(in the rows, 128 means zero)
Each path below is one point turned by a fixed rotation once a step. After each direction that follows a path, write how fast that rotation turns it, in degrees per step (0 if it stays still).
Each turn is a multiple of 5 degrees from 10 to 175, or 0.

[122 128 134 124 131 132 121 128 123 129 124 123 125 123 130 124 142 128
 126 135 114 132 130 133 132 128 138 132 130 116 128 117 118 121]
[127 128 129 125 126 131 126 125 122 132 128 127 126 123 138 121 142 129
 125 132 115 137 131 134 134 137 140 130 129 117 127 118 124 122]
[125 130 127 121 135 131 122 123 126 134 126 125 132 120 133 120 137 123
 124 132 118 134 129 130 133 135 136 134 127 113 124 117 124 122]
[123 127 133 121 134 131 121 125 122 128 126 122 128 120 130 124 140 127
 123 129 116 134 127 135 127 130 139 133 128 118 129 113 122 120]
[131 131 127 124 126 129 123 128 126 133 127 123 125 122 140 125 141 130
 122 131 112 139 127 134 129 133 136 132 127 117 128 116 123 121]
[128 131 130 121 131 130 120 127 128 135 124 125 128 121 133 122 140 126
 126 136 114 132 128 127 136 130 136 134 127 112 124 118 122 123]
[121 127 134 124 130 134 122 128 120 129 126 124 127 122 133 123 142 128
 126 134 117 132 132 135 133 130 140 132 130 116 128 116 120 122]
[126 129 126 125 129 129 128 123 123 133 127 125 128 123 138 120 140 128
 122 131 116 138 130 135 132 139 137 132 129 116 125 117 124 122]
[128 129 129 118 135 130 121 124 128 133 126 125 131 119 131 121 138 125
 124 131 116 134 126 129 130 132 137 134 126 113 126 116 124 122]
[126 128 132 123 131 132 119 130 122 128 127 121 127 119 134 127 140 128
 123 131 115 135 129 136 128 127 139 134 128 118 130 114 122 121]
[129 132 128 126 127 128 125 127 126 134 125 124 123 124 138 123 141 129
 122 134 111 136 128 133 133 134 135 132 128 116 125 118 121 122]
[126 129 131 119 132 132 121 125 125 134 125 127 129 122 131 120 141 126
 127 135 117 131 129 128 136 132 139 132 128 112 125 118 123 123]
Speeds:
[126 127 126 126 131 127 130 124 127 127 129 128 131 126 127 126 126 126
 127 124 130 130 127 129 124 131 129 128 128 128 128 126 130 127]  70
[128 125 132 125 127 129 128 127 127 125 129 130 127 127 126 128 130 131
 131 127 128 126 126 126 127 126 132 126 128 129 131 127 128 128]  130
[127 128 124 128 129 127 132 133 130 127 127 131 125 124 127 127 128 127
 132 127 128 127 130 129 126 128 127 128 127 127 129 127 128 130]  0

[128 133 127 130 130 136 134 133 111 134 126 122 126 136 120 133 134 121
 134 125 135 134 132 132 134 127 119 134 126 127 143 133 123 120]
[129 133 127 126 129 129 135 131 116 125 118 120 123 139 122 137 126 121
 126 117 142 139 131 126 135 129 126 122 123 128 128 136 126 124]
[127 134 128 135 129 131 129 127 115 128 125 128 128 135 116 131 124 119
 136 118 135 134 126 131 142 129 135 124 124 124 118 129 124 117]
[129 132 123 130 132 136 132 132 113 131 120 123 129 134 110 126 130 129
 142 128 132 131 125 129 135 127 125 136 127 121 128 127 123 116]
[130 131 130 125 131 129 133 137 116 128 116 113 123 135 119 131 137 130
 130 121 144 129 128 130 132 122 126 131 128 127 128 129 120 121]
[124 137 132 140 128 130 130 133 116 133 124 123 127 132 124 134 132 117
 126 121 142 133 129 137 139 121 130 124 128 130 129 134 120 119]
[125 134 126 132 130 132 136 132 115 133 123 128 131 134 118 132 124 118
 137 123 132 144 128 135 138 131 121 131 129 125 132 134 129 121]
[130 129 127 119 133 132 132 131 112 126 124 121 122 138 117 134 127 126
 138 113 138 136 128 129 134 133 127 130 123 123 127 127 125 125]
[130 134 127 134 128 136 127 126 110 127 122 123 122 138 118 129 131 124
 131 120 137 124 127 126 136 124 134 124 123 126 127 128 116 117]
[130 135 126 135 127 131 137 134 117 132 114 122 131 135 115 128 128 125
 130 131 132 133 127 128 136 123 126 131 132 127 125 136 122 111]
[128 131 130 127 132 126 136 141 122 132 124 116 129 131 118 135 134 125
 135 120 143 138 129 135 137 129 127 134 126 126 122 129 127 120]
[123 135 128 137 133 135 127 130 115 127 125 124 123 133 120 132 133 122
 136 118 144 133 130 138 138 125 127 126 123 125 134 125 124 128]
Speeds:
[129 127 125 125 130 130 129 130 129 127 131 124 128 127 128 129 130 130
 127 126 132 129 128 126 126 130 127 129 124 127 130 127 127 130]  110
[127 130 124 132 128 132 129 127 128 127 126 129 129 128 127 126 127 129
 128 132 126 129 128 127 127 128 125 129 128 127 133 129 128 128]  125
[125 129 130 128 130 126 125 129 128 130 127 126 130 125 129 127 131 127
 127 129 131 131 126 132 127 124 127 128 131 127 130 127 128 130]  60

[131 125 130 131 133 122 124 116 128 131 129 128 127 130 138 142 136 116
 132 125 130 122 129 135 136 119 126 143 131 120 124 129 133 137]
[126 128 130 129 126 119 124 118 126 136 130 134 131 129 136 144 135 120
 129 131 129 121 127 133 140 115 123 137 134 124 128 127 130 137]
[123 122 130 130 130 118 123 117 131 130 129 134 129 129 133 143 133 121
 130 128 130 125 131 133 136 116 129 143 132 122 118 125 134 135]
[131 129 130 129 132 122 127 117 129 132 134 127 130 129 137 143 136 115
 131 126 127 122 126 135 137 119 125 143 132 123 125 127 132 135]
[124 126 127 130 127 119 122 117 126 133 126 135 130 129 137 142 137 119
 131 130 132 122 131 134 136 115 123 138 136 123 126 130 132 138]
[127 121 134 129 130 118 123 118 131 132 130 133 127 130 135 144 131 121
 129 128 129 122 128 133 139 116 130 141 130 119 121 124 133 134]
[126 130 127 129 131 120 126 118 130 132 135 129 133 127 135 143 136 117
 131 127 126 124 127 135 137 117 125 144 136 127 123 126 132 136]
[127 124 129 131 130 122 122 117 127 131 125 132 126 130 138 141 137 117
 132 128 133 122 132 135 134 117 124 141 133 120 125 130 133 138]
[127 125 134 129 128 118 124 117 129 135 132 133 129 130 135 145 133 120
 128 130 128 121 125 133 141 115 127 138 131 121 126 124 131 134]
[123 126 126 130 130 119 125 117 131 130 132 132 132 127 134 142 135 119
 132 127 128 126 130 134 135 116 127 145 135 126 119 127 134 136]
[132 126 131 130 132 123 124 116 127 131 130 129 126 131 138 142 136 116
 131 126 130 121 129 135 136 119 125 141 131 119 126 129 133 137]
[124 127 130 129 126 117 123 118 127 135 130 134 131 129 135 144 135 121
 129 131 129 122 127 133 140 114 124 137 135 124 127 126 130 135]
Speeds:
[132 124 132 128 130 129 128 128 129 127 127 126 124 130 129 128 126 128
 128 126 129 127 128 128 128 129 130 129 124 124 127 127 129 127]  145
[131 131 126 129 130 131 128 127 126 128 127 125 127 128 130 127 131 125
 130 127 129 127 129 129 126 130 125 129 129 128 131 131 128 130]  110

[132 131 138 128 118 116 119 133 119 134 131 124 133 120 132 129 144 130
 127 131 132 112 132 132 117 130 133 126 128 137 125 120 125 118]
[130 128 136 131 129 117 121 136 126 134 132 118 134 130 132 130 143 127
 130 137 125 114 133 136 128 140 135 133 127 139 121 121 134 122]
[128 127 134 130 129 122 114 134 118 135 128 126 131 128 125 131 137 133
 132 141 131 120 119 141 123 142 129 134 120 139 124 122 129 122]
[131 130 137 132 125 126 112 130 120 136 129 121 135 116 130 124 137 132
 130 135 133 115 129 133 115 131 134 129 119 136 125 122 123 119]
[132 133 138 129 129 122 122 137 120 134 131 117 137 124 130 129 142 122
 130 131 134 112 136 134 126 136 134 126 123 135 127 117 128 125]
[130 132 135 125 123 116 121 137 118 135 131 128 129 131 130 133 147 129
 129 137 134 118 126 137 123 140 129 131 127 140 126 122 133 124]
[129 129 135 131 126 123 113 129 127 137 132 121 133 123 131 126 143 136
 131 142 129 118 125 134 118 135 135 137 127 137 119 125 130 120]
[130 131 136 132 135 130 116 135 119 135 130 116 137 120 124 128 137 126
 132 138 130 117 129 139 125 140 134 132 122 132 124 116 126 123]
[130 137 136 127 124 124 117 135 112 136 128 126 130 122 129 131 141 126
 127 133 138 119 132 136 118 140 131 126 121 137 133 120 128 122]
[130 135 137 129 123 120 119 133 128 139 133 121 131 125 136 124 147 129
 129 136 136 115 134 131 122 135 135 133 124 139 126 128 133 123]
[129 132 133 130 132 124 121 136 125 138 133 119 133 126 124 128 146 130
 132 141 133 115 124 140 130 138 130 137 127 135 118 119 131 126]
[131 135 133 130 126 129 114 131 114 136 129 126 129 119 124 130 141 132
 128 138 131 123 126 138 117 140 132 133 129 134 125 118 126 118]
Speeds:
[128 127 127 126 126 125 130 128 130 127 130 129 127 130 128 130 133 129
 128 129 126 127 127 128 130 127 127 130 134 128 125 127 129 129]  80
[128 128 128 129 133 129 131 130 129 128 128 125 130 130 126 128 127 125
 130 128 127 127 129 130 133 130 128 128 127 127 127 126 129 130]  125
[129 128 128 128 129 130 128 127 127 127 129 127 131 123 125 127 128 129
 129 128 129 127 126 129 128 124 126 128 130 125 126 124 124 128]  95

[118 136 127 128 128 136 122 121 124 122 128 131 113 128 122 119 128 123
 133 126 133 128 117 127 125 121 127 128 125 131 116 140 127 134]
[124 137 137 125 128 134 126 120 122 119 127 135 115 126 126 117 128 128
 134 119 133 121 120 125 121 132 130 130 129 120 121 138 131 127]
[126 128 139 130 132 136 128 129 132 127 122 133 117 119 120 118 126 124
 130 128 136 125 120 126 121 127 132 135 127 119 115 140 133 133]
[123 131 130 120 128 140 129 132 133 125 131 137 118 129 131 125 127 128
 131 128 140 131 117 128 120 125 135 132 121 119 118 141 133 127]
[125 125 132 121 128 131 133 124 132 124 126 134 119 124 128 123 121 127
 129 125 136 127 114 125 107 126 135 127 123 116 125 130 127 130]
[123 133 128 127 128 135 126 125 132 129 124 132 119 125 125 120 120 121
 124 131 135 135 114 123 115 117 129 124 119 126 119 131 124 136]
[120 142 129 123 126 137 126 119 125 120 129 134 114 130 129 119 124 129
 122 128 135 130 115 127 118 126 125 124 123 121 128 131 124 131]
[123 136 138 132 130 130 122 115 127 124 121 130 115 119 121 121 125 125
 123 129 135 123 116 129 119 130 125 126 127 121 127 135 129 136]
[120 137 134 128 127 136 119 126 128 125 129 131 112 120 125 123 131 128
 130 131 137 128 122 133 126 124 131 127 122 125 120 144 130 138]
[120 126 131 123 126 133 127 122 126 119 130 131 111 124 125 123 131 130
 135 122 135 120 118 133 118 128 135 130 127 120 124 140 130 132]
[125 124 132 129 129 131 126 124 129 127 123 133 117 121 122 119 124 121
 137 122 133 126 117 125 116 122 137 128 125 128 114 139 131 133]
[123 134 128 123 126 142 132 130 128 122 129 137 115 131 128 115 125 125
 132 123 134 131 122 122 118 122 132 131 123 125 115 135 128 129]
Speeds:
[129 133 129 125 126 129 126 130 126 128 130 130 128 129 133 128 129 129
 130 126 128 130 130 128 129 128 130 126 125 129 128 130 128 127]  140
[126 130 127 126 129 126 127 127 130 127 128 129 128 126 130 129 129 128
 123 132 126 130 127 126 126 128 126 128 126 129 130 126 123 129]  45
[128 128 126 131 128 127 126 126 127 127 128 128 123 127 128 127 129 128
 126 128 127 128 129 132 128 128 130 126 130 132 132 129 130 131]  40

[130 129 112 126 116 123 116 134 125 134 124 131 123 131 131 123 136 132
 128 119 119 120 121 128 120 126 118 131 127 130 124 131 137 140]
[132 128 107 124 125 120 123 134 132 120 129 129 115 137 128 126 128 127
 121 127 118 121 119 126 119 124 122 127 127 128 125 126 134 137]
[132 128 110 120 122 117 113 134 126 131 127 131 132 132 132 128 130 128
 126 125 114 116 121 128 118 132 122 130 128 130 122 131 128 136]
[127 131 112 119 120 117 120 135 134 126 132 123 118 136 133 126 132 131
 125 115 119 123 123 126 122 127 121 127 134 129 122 126 138 133]
[128 125 106 123 124 123 120 138 124 132 128 129 125 130 125 125 130 128
 129 125 120 117 115 127 122 125 123 125 126 127 126 131 135 142]
[133 131 110 119 128 112 120 132 128 123 133 123 123 136 127 133 125 128
 124 127 116 122 119 128 120 129 124 125 131 134 122 124 133 134]
[131 130 110 119 120 116 116 134 124 132 133 127 130 128 127 129 136 132
 132 117 120 119 120 125 124 134 122 129 129 126 122 132 136 134]
[130 126 110 120 127 119 127 137 133 124 134 125 117 131 124 129 130 127
 129 118 120 123 117 125 123 128 120 123 128 133 124 122 139 140]
[137 130 113 121 125 116 120 135 121 133 130 131 130 133 122 130 130 127
 130 129 119 116 116 129 120 133 123 125 124 132 127 128 137 139]
[137 133 115 123 122 113 121 130 128 122 133 124 119 132 126 133 134 132
 128 120 119 127 122 126 120 132 119 129 130 135 120 126 139 134]
[134 127 112 123 121 122 123 138 129 127 132 134 124 129 122 125 136 126
 132 121 120 119 120 123 121 135 119 130 121 125 126 130 138 139]
[136 128 117 122 126 118 125 135 132 126 129 130 120 136 127 129 129 125
 126 125 115 123 120 130 117 131 118 126 126 140 124 120 136 141]
Speeds:
[128 131 131 128 124 125 125 126 127 130 128 126 129 129 130 128 130 131
 129 125 128 129 130 129 128 129 127 129 131 129 127 129 130 125]  115

[136 125 127 121 121 127 127 134 134 120 133 116 125 119 128 129 130 139
 128 137 128 131 140 120 137 130 121 127 132 130 121 129 117 136]
[134 126 119 121 123 123 128 132 129 126 134 112 127 127 126 127 133 143
 124 134 120 130 140 121 136 131 125 127 133 121 125 129 125 138]
[132 121 124 121 124 127 135 130 128 131 137 114 130 123 129 124 127 137
 118 128 117 128 134 122 143 127 123 127 128 117 130 130 130 137]
[135 121 134 123 122 126 141 129 133 127 129 121 131 117 130 128 119 138
 123 132 119 123 132 117 140 125 122 124 127 123 130 132 129 136]
[135 122 134 124 125 122 136 132 132 121 125 120 129 112 132 129 125 137
 132 139 123 128 135 117 132 128 119 118 132 122 124 129 127 133]
[132 125 128 123 123 128 129 134 130 122 133 116 126 116 132 127 130 136
 130 135 127 133 136 121 136 134 117 120 134 121 119 126 118 132]
[133 126 127 121 120 126 127 133 130 125 138 113 122 126 127 125 127 143
 123 134 123 128 134 122 140 137 124 129 132 124 121 128 120 135]
[137 120 128 118 124 122 130 133 131 127 138 114 126 125 126 123 128 140
 120 135 120 126 135 122 139 125 129 131 128 122 129 130 132 137]
[138 121 128 121 126 126 138 131 133 127 132 118 134 117 130 128 128 134
 124 131 122 127 137 118 140 120 120 126 126 123 132 134 128 139]
[132 126 127 126 122 124 140 130 130 125 124 120 131 116 130 134 126 138
 128 132 121 128 136 116 135 130 118 118 130 123 127 133 124 137]
[129 123 129 125 123 126 133 131 125 122 128 116 125 115 131 127 125 139
 126 135 120 130 132 121 135 137 119 117 136 117 122 124 125 130]
[134 121 133 121 122 131 129 132 133 122 136 116 125 120 132 120 122 138
 124 135 123 129 133 124 141 134 122 129 132 122 119 124 122 130]
Speeds:
[125 132 124 129 127 127 128 128 125 130 129 126 128 130 128 130 131 129
 129 125 128 129 128 128 128 132 126 125 129 125 127 129 127 129]  85
[129 126 127 128 131 125 126 129 125 127 128 127 128 127 128 126 131 128
 128 130 127 129 128 129 125 127 129 126 129 124 129 126 133 126]  125
